One turn sends every row of this set to another row. A few are shown first. Where does it send the rows asked after them?
Z_722: -.03 .00 .22 .10 .10 -.13 .27 -.07 -.03 .03 .10 -.18 .21 -.08 .06 -.23 .06 .07 -.38 .05 -.35 .05 .19 .21 .27 .20
Z_237: .19 .01 .09 .31 .15 -.07 -.16 .13 .02 -.16 -.19 .20 .07 -.01 .22 -.18 .04 .15 -.42 .33 .10 .35 .15 .14 .30 .16
Z_578: -.01 .06 .06 -.03 -.22 -.12 .12 -.15 -.03 .21 -.09 .03 .17 .14 .04 .05 .06 -.07 -.61 .47 -.04 .18 .11 .13 .22 .19
Z_138: .03 .01 -.04 .09 -.09 .04 -.10 .21 -.19 .08 -.08 -.17 .15 .12 -.15 .08 .09 -.23 -.48 .06 -.17 .22 .15 .34 -.03 .17
Z_497: -.04 -.19 .15 .09 -.07 .06 -.08 -.05 .11 -.30 -.20 -.11 -.01 .06 .18 -.15 .13 .04 -.30 .20 .01 .52 .48 .19 .25 .15
Z_122: -.05 -.20 .06 -.07 .12 -.08 .23 -.09 .16 -.01 -.03 .00 .29 -.10 .04 -.18 .21 -.05 -.25 .04 -.12 .25 .43 .14 .36 .34
Z_571: .00 .01 -.15 .27 -.18 -.12 -.12 -.16 .05 .17 .26 -.10 .23 .10 .09 -.16 .02 .23 -.33 .31 .07 .17 .19 .40 .29 .16
Z_726: .02 .01 .12 -.13 -.10 .10 -.18 .01 .23 -.14 -.25 -.10 -.03 .21 .00 -.02 -.10 .19 -.42 .06 -.06 .45 .25 .14 .31 .00
Z_46: .03 -.33 .16 .17 -.08 -.10 -.01 .02 .05 .00 -.14 .07 .23 .08 .05 .02 .21 .03 -.32 .01 .17 .35 .52 .05 .43 .22
Z_291: .16 -.24 .09 .07 -.02 -.17 -.15 .04 -.02 .08 -.06 .00 .34 .15 -.04 -.01 .17 .18 -.38 .05 .28 -.03 .23 .06 .23 .14
Z_961: -.02 -.10 -.09 -.01 -.07 -.11 -.15 -.15 .08 .02 -.08 -.02 .12 .31 .30 -.09 -.17 .06 -.53 .02 -.26 .52 .05 .16 .27 .21
Z_936: .11 .03 .03 .21 -.12 -.18 .18 -.03 .14 -.11 -.22 .02 .19 -.01 -.15 .14 .24 .03 -.57 -.10 -.13 .29 .16 -.02 .15 .15
Z_620: -.05 .15 -.01 .30 -.12 .04 -.03 .01 -.13 .08 .22 -.07 .24 -.14 .00 -.23 .04 .20 -.32 .25 -.09 .19 .12 .36 .36 .06
Z_912: -.05 .15 -.16 .21 -.10 .22 -.03 .02 .22 .01 .07 -.29 .31 .08 -.19 -.12 .03 .10 -.35 .10 .04 .15 .23 .13 .33 -.04
Z_664: -.03 -.30 .06 -.06 -.05 .07 .06 .06 -.04 .25 -.20 .06 .26 -.08 .19 -.11 -.14 -.12 -.25 .19 .14 .40 .18 .01 .23 .19
Z_476: -.14 -.21 -.04 -.14 .03 .01 .05 -.18 -.01 .05 -.13 -.01 .24 .17 .28 -.23 .10 -.15 -.40 .15 -.10 .47 .21 .13 .47 .19
Z_96: .24 .06 .04 .11 -.18 -.08 -.16 .08 -.12 -.08 -.16 -.01 .13 .00 -.01 -.03 .14 .04 -.33 .27 -.26 .33 .20 .41 -.04 .06
Z_772: .17 -.07 -.12 .07 .05 -.11 .13 .02 -.06 .15 -.29 -.25 -.07 .28 -.10 -.01 .00 -.16 -.41 .01 .00 .20 .04 .29 .06 .23
Z_181: -.13 -.01 .02 .08 -.08 -.13 -.31 .04 .20 .02 .23 -.05 .18 .10 .13 -.02 .05 .01 -.33 .22 -.22 .43 .22 .43 .12 .22
Z_679: .08 -.18 -.07 .24 .07 -.10 -.11 .11 .12 -.12 -.18 -.17 .01 .13 -.09 -.15 -.03 .05 -.29 .06 .29 .15 -.05 .02 .20 .38
Z_33: .05 .01 .15 .17 .04 -.17 .15 .11 .26 .13 -.21 -.15 .06 -.02 -.05 .02 .06 .13 -.30 -.15 .05 .31 .25 .11 .48 -.07
Z_775: -.05 .05 -.27 .12 .07 .10 -.16 .07 .10 .09 .12 -.15 .29 .09 -.07 -.07 .13 .07 -.39 .04 .27 .11 .18 .28 .19 -.02
Z_180: .07 -.28 -.01 .22 -.09 -.30 -.17 -.11 -.12 .05 .13 -.14 .29 .33 .16 -.10 .08 .08 -.36 -.03 -.13 .17 .10 .24 .18 .28
Z_139: .11 .07 -.19 -.04 -.19 -.13 .12 -.18 .19 .03 -.20 -.11 .30 .09 -.01 -.02 .22 -.03 -.66 .17 -.17 .15 .27 .12 .18 .15
Z_730: -.04 .13 -.28 .26 .19 -.04 .08 .08 .15 -.13 -.02 -.05 .08 .05 .04 .09 -.12 .08 -.38 -.01 .22 .28 .10 -.05 .22 .08
Z_426: .08 .13 -.24 .19 .16 .07 .03 .07 .25 -.01 -.09 -.08 .04 .22 -.09 .01 -.18 .10 -.25 -.08 .02 .42 .12 .13 .37 .05
Z_378: -.07 -.01 .16 .06 -.15 -.15 -.01 .00 .24 .20 -.08 -.11 -.03 .04 .15 .00 -.28 .09 -.21 .30 .00 .48 .01 .14 .26 .05
Z_116: .00 .14 -.05 .40 .14 -.12 .14 .01 -.05 .00 .13 .10 -.05 .01 .11 -.06 -.20 .16 -.33 .24 -.01 .32 .09 .19 .37 .29
Z_344: -.04 -.24 .07 .20 -.01 .00 -.01 .11 .02 -.12 .00 -.12 .26 -.08 .22 -.05 -.03 -.15 -.17 .16 -.15 .41 .46 .13 -.03 .26
Z_689: .00 -.04 .27 -.07 -.11 .03 .05 .02 .05 -.06 -.10 -.37 .06 .07 -.21 -.17 .02 .17 -.20 .07 -.07 .06 .17 .18 .32 .03
Z_512: .11 -.07 .02 .00 .10 .05 -.07 .20 .01 .06 -.22 .05 .16 -.03 .14 .04 -.22 .06 -.48 .19 .23 .13 .23 -.06 .06 .13
Z_337: .22 -.03 .10 .09 -.09 -.08 .21 -.08 .02 .19 -.25 .02 .02 .16 -.14 -.05 -.11 -.03 -.34 .32 -.08 .26 -.07 .13 .16 .32
Z_658: -.09 -.36 -.03 .16 -.14 -.12 -.08 .05 -.24 -.07 -.07 -.31 .21 .20 .15 -.09 .04 -.19 -.15 .00 -.03 .33 .26 .12 .27 .22
Z_456: .03 .04 .08 .20 .21 -.03 .10 .13 -.01 -.05 -.01 .01 .12 -.10 .31 -.05 -.20 .00 -.53 .13 -.25 .26 .31 .11 .02 .24
Z_43: .02 .10 -.10 .16 .00 -.04 -.01 .05 -.07 .09 -.04 -.10 .37 -.04 .32 -.28 -.05 -.07 -.50 .41 -.19 .15 .16 .10 .38 .11
Z_457: .03 .01 -.03 .31 .05 -.04 .02 .23 .01 .09 -.02 -.45 .22 .11 .00 -.12 .02 -.14 -.35 .00 -.16 .05 .39 .24 .34 .10
Z_239: .16 .01 .13 .23 -.10 -.32 .04 -.02 -.09 -.13 -.23 .05 -.03 .04 .08 .15 .23 .12 -.44 .11 -.02 .38 .15 .22 .09 -.01
Z_588: -.14 -.10 -.21 -.03 -.03 -.19 -.14 -.04 .23 .00 .09 -.11 .35 .02 -.06 -.13 .24 .01 -.45 -.10 -.01 .15 .03 .14 .29 .31
Z_869: -.06 -.27 .05 -.11 -.07 .01 .11 .02 -.05 -.05 -.24 -.29 .02 -.10 .01 -.27 -.04 -.04 -.06 .11 .07 .27 .16 .15 .24 .24
Z_908: .08 .07 -.20 .30 -.05 -.27 .01 -.09 .05 .00 .05 .04 .02 .05 .18 -.05 -.19 .28 -.21 .10 -.07 .47 .03 .25 .36 .12

Z_679 moves to -> Z_457
Z_730 moves to -> Z_912
Z_664 moves to -> Z_869
Now find these:
Z_180 moves to -> Z_456
Z_96 moves to -> Z_239

One turn sends every row of this set to another row. A few are shown first. Where does it send the rows asked after them?
Z_906: -.09 .11 -.03 -.23 .16 .02 .08 -.28 -.15 -.05 -.16 .11 .11 .02 -.01 -.07 .25 -.36 -.21 -.16 .10 -.02 -.03 .03 -.25 .07
Z_388: -.10 .10 -.07 -.26 .15 -.01 .06 -.35 -.17 -.05 -.10 .11 .10 .05 .05 -.12 .24 -.29 -.22 -.09 .07 .03 -.05 .04 -.26 .10
Z_506: .04 .00 .14 .07 .15 .06 -.19 .28 .15 .21 -.03 -.11 -.03 -.08 .10 .04 .07 .31 -.06 .09 .00 .12 -.02 .23 .14 .03
Z_825: -.10 .03 -.10 -.27 .09 .11 .04 -.34 -.14 .02 .06 .10 .08 .06 -.09 -.06 .22 -.21 -.20 -.20 .08 .07 -.02 .10 -.27 .24
Z_402: -.06 .04 -.06 -.30 .17 .07 .06 -.35 -.07 -.07 -.04 .08 .00 .06 .03 -.19 .23 -.33 -.22 -.05 .07 -.02 .03 -.03 -.08 .18
Z_203: .02 .07 .12 .05 .06 .01 -.19 .38 .17 .10 -.07 -.05 -.08 -.08 .10 .01 .14 .30 -.01 .12 .08 -.04 -.05 .18 .13 .09
Z_298: .00 .05 .18 -.04 .25 -.02 -.17 .26 .15 .16 -.05 -.19 -.02 -.07 .13 .02 .03 .30 -.06 .10 -.02 .12 .03 .21 .08 -.12
Z_522: -.12 .07 -.09 -.32 .12 .14 .03 -.30 -.10 -.01 .09 .09 .07 .03 -.16 .00 .23 -.23 -.20 -.25 .09 .04 .02 .08 -.21 .21
Z_862: -.13 -.01 -.09 -.32 .09 .12 .03 -.33 -.08 -.02 .09 .08 .00 .07 -.14 -.02 .21 -.23 -.18 -.21 .08 .03 .06 .05 -.22 .19
Z_875: -.12 .05 -.05 -.20 .12 .00 .08 -.32 -.14 -.04 -.14 .13 .04 .05 -.01 -.02 .24 -.36 -.20 -.12 .08 -.01 -.03 .02 -.25 .06
Z_231: -.02 .11 .16 -.02 .03 -.04 -.21 .42 .11 .11 -.06 -.09 -.12 -.12 .07 -.02 .10 .26 .08 .09 .07 -.11 .00 .18 .00 .01
Z_574: -.07 .22 -.07 -.37 .12 .06 -.02 -.30 -.13 -.03 .10 .15 .01 -.02 -.09 -.07 .24 -.29 -.18 -.10 .04 -.08 .00 -.03 -.15 .22
Z_653: -.03 .02 .00 -.17 .12 .12 .05 -.29 -.19 .09 -.06 .12 -.03 .02 -.07 -.09 .21 -.35 -.16 -.20 .09 .01 .00 .05 -.24 .28
Z_806: .01 .07 .04 .03 .12 .04 -.17 .34 .21 .18 -.01 -.05 -.06 -.07 .07 .04 .12 .28 .08 .11 .02 -.01 -.13 .16 .15 -.01
Z_315: -.05 .11 .20 -.06 .28 -.04 -.16 .33 .13 .11 -.07 -.19 -.06 -.03 .12 .06 .09 .35 -.05 .03 .06 .05 .01 .22 .02 -.06
Z_177: -.06 .09 -.12 -.31 .11 .06 .03 -.36 -.11 -.07 .02 .12 .06 .05 .04 -.19 .25 -.25 -.22 -.04 .06 -.01 -.03 .00 -.12 .23
Z_352: -.02 .10 .13 -.08 .20 .00 -.17 .38 .15 .18 -.01 -.18 -.10 -.08 .04 -.04 .05 .24 .17 .03 .02 -.04 -.03 .18 -.01 -.11
Z_745: .05 .06 .11 .04 .02 .00 -.23 .32 .15 .17 -.01 -.05 -.07 -.14 .09 -.01 .08 .26 .02 .19 -.01 .00 -.02 .16 .14 .02
Z_545: -.01 .06 .07 .00 .09 .00 -.16 .40 .18 .15 -.06 -.10 -.08 -.09 .06 -.05 .09 .22 .16 .09 .03 -.08 -.08 .15 .05 -.09
Z_219: -.01 .13 .15 -.07 .33 .00 -.15 .32 .16 .19 -.03 -.19 -.07 -.04 .11 .01 .06 .27 .07 .05 .01 .04 -.07 .17 .07 -.11
Z_902: -.05 .04 -.06 -.20 .06 .08 .05 -.28 -.20 .04 -.09 .12 .06 .01 -.01 -.16 .22 -.31 -.15 -.16 .09 .00 -.04 .08 -.30 .24
Z_300: -.04 .10 .18 -.11 .15 -.05 -.22 .31 .10 .16 .02 -.19 -.08 -.12 .05 .02 .01 .29 .04 .08 -.02 .03 .07 .20 -.03 -.14
Z_873: -.08 .18 -.09 -.36 .10 .04 -.02 -.33 -.18 .01 .12 .13 .02 .00 -.06 -.09 .21 -.24 -.16 -.11 .04 -.02 -.01 .01 -.25 .23
Z_579: -.08 .17 -.06 -.32 .12 .02 -.01 -.34 -.14 .00 .10 .16 -.05 .00 -.07 -.01 .23 -.29 -.18 -.06 .02 -.05 .00 -.06 -.15 .21
Z_513: -.05 .11 -.09 -.30 .17 .08 .05 -.32 -.07 -.10 -.05 .11 .08 .04 .02 -.17 .26 -.32 -.25 -.07 .08 -.03 -.01 -.02 -.05 .18
Z_781: .01 .07 .11 .04 .26 .05 -.14 .32 .18 .22 -.04 -.11 -.04 -.04 .09 .09 .10 .29 .04 .05 .02 .08 -.13 .20 .12 -.02
Z_498: -.03 .04 -.04 -.19 .09 .14 .05 -.23 -.17 .05 -.09 .13 .06 .00 -.09 -.10 .24 -.34 -.16 -.24 .12 -.01 -.01 .09 -.23 .26
Z_38: .01 .07 .15 .01 .02 -.06 -.22 .36 .10 .17 -.07 -.10 -.08 -.16 .07 -.02 .05 .22 .08 .13 -.01 -.04 .02 .18 -.02 -.11
Z_607: .00 .07 .15 .02 .20 .03 -.17 .33 .17 .11 -.05 -.12 -.04 -.02 .11 .08 .13 .37 -.08 .06 .07 .06 -.04 .22 .13 .06
Z_430: -.06 .16 .20 -.10 .17 -.08 -.19 .39 .10 .10 -.04 -.17 -.11 -.09 .07 .01 .07 .30 .05 .06 .05 -.06 .04 .18 -.05 -.08

Z_607 moves to -> Z_203
Z_875 moves to -> Z_862
Now find these:
Z_745 moves to -> Z_38
Z_873 moves to -> Z_388
Z_352 moves to -> Z_219
Z_522 moves to -> Z_513

